One turn sends every row of this set to another row. A few are shown first. Where does it send the rows asked after them?
Sekeb: [  1.0   9.3   9.3 -10.3  -4.6  -6.2  -1.8 -12.9  -0.7  12.1   8.6  26.2
  11.1   8.2  27.3  -9.8   8.0   5.2 -15.0  -1.2  27.0  -5.5   9.4 -17.8]
daba: [-11.0   1.2  21.5  -4.2   3.7  -8.4 -17.2 -25.1 -10.3 -10.9  11.8  11.2
   5.1  17.0  11.5  -1.3   7.7   3.2  -4.0  -3.8 -10.4 -12.7  -0.9  -9.4]
guna: [  4.9   2.8  13.2 -15.8   1.7  -3.7 -19.2  24.8   5.3   5.7   9.2   9.4
  13.6   4.1   6.0  17.1 -10.0  22.8   9.1  21.8  -2.0   5.7   3.7  -2.7]
nuf: [-14.8   2.5  22.0  -7.2   3.3 -11.3 -17.1  16.4  -4.0   0.1   9.4 -10.9
   7.7  -6.7  25.0   7.3  -3.7  18.0   6.5  11.0  -3.5  -8.6 -12.2 -19.2]
Nar: [ 10.3   1.1  19.7  -3.3  -8.8   5.4   1.6   8.2  -0.9 -15.2  10.7  23.9
 -13.8  -3.6   2.6  10.4  -6.0   1.7 -22.1   6.5 -14.8   0.7   9.9   0.1]
nenaf: [ -8.5 -13.6  16.5 -13.2  -7.2  -4.2  -4.6   9.8  -9.0   6.6  -5.0  -8.8
  10.6  -2.2  23.4  14.7  -8.0  10.2 -13.5   7.2 -12.8   0.5   6.3   9.9]
ruz: [-18.8 -12.3  13.2  -1.7  -6.6 -14.2   4.7  -1.1  -9.7   3.0  -7.3   6.0
  -5.8 -17.4  34.0   2.4  -1.2   7.3  -3.8  -0.3  -4.4   6.2 -14.0 -18.6]
vavo: [  5.1  15.8  16.6 -18.7 -20.3 -10.0 -10.6   1.3  -7.6   5.1   7.9  40.6
  20.1   4.1  35.8   5.2 -15.5   6.3 -22.0  10.1   1.1   3.5  12.5  -9.9]
gek: [-17.8 -27.4  16.8   4.2 -13.2 -13.3  -3.5  -2.8  -3.7   1.9  -6.9  41.4
   5.2 -10.6  24.8   4.1 -16.3  -8.9   1.8   9.4   9.1   6.0  -7.2 -12.9]
mava: [ -9.9  10.7   6.6 -14.3  -9.7 -15.2  -4.1 -21.2 -10.0   7.5  10.6  32.0
 -10.2  10.1  12.4  10.1  -4.0   6.2  -7.7  -3.6  -3.7   4.3  -5.1   2.5]
Lop: [ -5.3  -3.1  24.3   0.3 -10.1 -17.0  14.8  -1.4 -11.6   7.4  -4.1   5.9
  12.8 -14.7  26.4   1.3   6.0  12.0   6.6   6.6  12.0   5.7 -21.6 -10.4]
fatam: [ 27.6  -2.1  26.7   1.3   3.5   1.6 -14.7   4.0  -9.6  -6.2 -14.3  34.0
  17.3  -8.7  15.2  19.3   0.9  20.9   5.6  15.3  10.6  -0.8   9.9  -5.8]
fus: [ 19.1   3.6  12.5  -3.4  12.5   9.2 -20.9   9.8  -8.6   6.4  -5.4  34.0
   7.0  -2.2   8.7   6.5  -3.3  14.7  10.9   5.1   2.8   7.2  19.3   3.2]
ninug: [ -4.7   3.2  27.7  -5.6  -6.4 -19.5 -11.9  12.4  -2.1  -7.5  -5.5   1.0
  10.7  -7.1  20.9  24.6  12.1  22.2  15.5  11.5   5.1 -14.2  -8.3 -14.0]
lig: [-17.7   8.9  16.6  -0.2 -20.7 -18.2 -20.5   5.4   0.8   0.5   6.7  28.8
  12.5  12.9  20.9   0.3  26.2  -8.6  -6.4   0.4   8.2  -7.7  -2.6  -4.9]
Pubok: [ 11.2   4.2  36.6  -1.4  11.7   6.0 -24.8   9.5   3.7  12.8  -1.1  -0.1
  10.2  -5.6  18.7   9.8  -5.8   9.9 -14.2  15.0  -1.4  -5.4  11.7 -10.7]
moreg: [-12.8  -7.8  21.7  -1.5   0.4 -14.5  10.7  15.5   3.5 -12.4  11.7  23.0
  20.8  16.7   9.1  11.8  12.3  -0.5 -12.5  -8.1  -2.1   3.3   3.5  -5.4]
Fele: [  4.1   4.2  18.1   6.0 -12.9  -5.8  -8.3  18.6 -13.1  -9.2  23.4  24.1
  12.9  -0.1  26.0  16.3 -18.9  12.7 -17.1  -4.0  11.5 -19.1  20.6  -8.8]
lof: [  6.4  17.6  33.2  -5.2  -3.9   1.4  -9.4  -0.3 -13.1  -5.8  15.8  28.3
  -1.8 -10.1   9.2 -10.3 -18.1  -2.2  -6.8  -4.0  -9.4 -17.7   9.2 -15.4]
Beba: [ -5.2  11.4  17.6  -1.7  -0.4 -13.8 -11.2   5.2   3.7  -2.3 -19.8  44.2
  -0.5  -3.1  10.1   3.7 -16.3  -0.6   7.0  -5.9  14.3  16.9  12.2  -6.7]
Fef: [  9.3  -0.6  20.3   6.5 -10.5 -10.4  -8.5  18.3 -15.8  -5.9   6.4  24.5
  20.3  -3.8   7.9  10.1   9.1  15.8 -24.4 -10.8 -16.4  -7.7   5.1 -20.2]
dusiz: [ -4.8 -15.3  21.2   1.4 -18.3  -4.2 -19.2   1.3  -0.6 -13.8  20.3  12.8
   5.6  14.4  -6.5   5.0  -2.2   0.4 -14.5  11.7  -8.8  -7.0  -2.4  -4.4]
rom: [ 11.0  -1.2  27.1  -4.9  -6.6  -5.0  -5.5  21.0 -10.7  -3.1   4.8   8.6
  27.2   4.2  11.6  18.3  -5.1  22.7  15.7  13.4   5.9   9.5   1.1  10.5]
pidof: [ 10.3  -7.4  25.5  15.2 -16.8  -3.2  -6.7  -0.7 -16.2  -0.5  -2.9  33.3
  17.4 -15.5  26.1  -2.6  -9.1  -0.5  17.9  11.0  21.8  -5.6  10.1   3.6]
pif: [ -7.7   5.9  22.3 -16.4 -17.9 -12.9 -12.9  -4.6  -4.5   6.2  20.5  39.5
  -4.3   5.0   3.6   5.7 -25.7   2.6  -4.9   2.5  12.8 -14.6  -1.9 -15.2]
Nir: [ 10.2  10.8  21.1  11.1  -9.3  -7.5 -21.4  14.4  13.5  17.3   7.9  23.6
   9.1  -7.5   5.0   2.6 -17.1  -1.6   7.2  14.4  12.7   2.4  18.6  -5.5]
fim: [-23.2 -20.5   0.8  -2.4  -8.0 -24.0 -13.2   0.4  -5.6  -3.6  -7.6  14.1
  14.7  -6.6  16.6  16.6  -9.0   6.5  -6.2   6.8   0.9 -23.4 -10.8  -5.4]
mak: [-15.8   2.0  11.6   8.9   7.6 -17.4  -9.0  -6.0 -19.8  -0.1 -13.1  31.2
  17.7  -5.6  11.6 -10.2 -12.3   1.9  -0.5 -10.4  10.8  -1.9 -16.9  -8.9]
fesi: [  0.4 -11.1  22.6  13.3   2.7   2.6 -26.6  -1.1 -13.9   0.2  -4.6  47.9
  12.5  -6.9  18.9  -5.7 -12.6  -6.1  13.7   4.3  11.8  -6.6   9.5  -5.4]
Feton: [ -8.3 -10.8  35.0  -7.2 -16.6 -14.6  -0.7  -2.2  -3.6  -6.4 -19.8  36.6
   7.3 -10.5  33.3  11.5  -6.8  -0.5   5.6  14.5  20.1   2.6  -7.2 -12.2]

daba moves to mava
Fef moves to moreg
Now these:
nenaf moves to fim
fus moves to guna
ninug moves to Lop

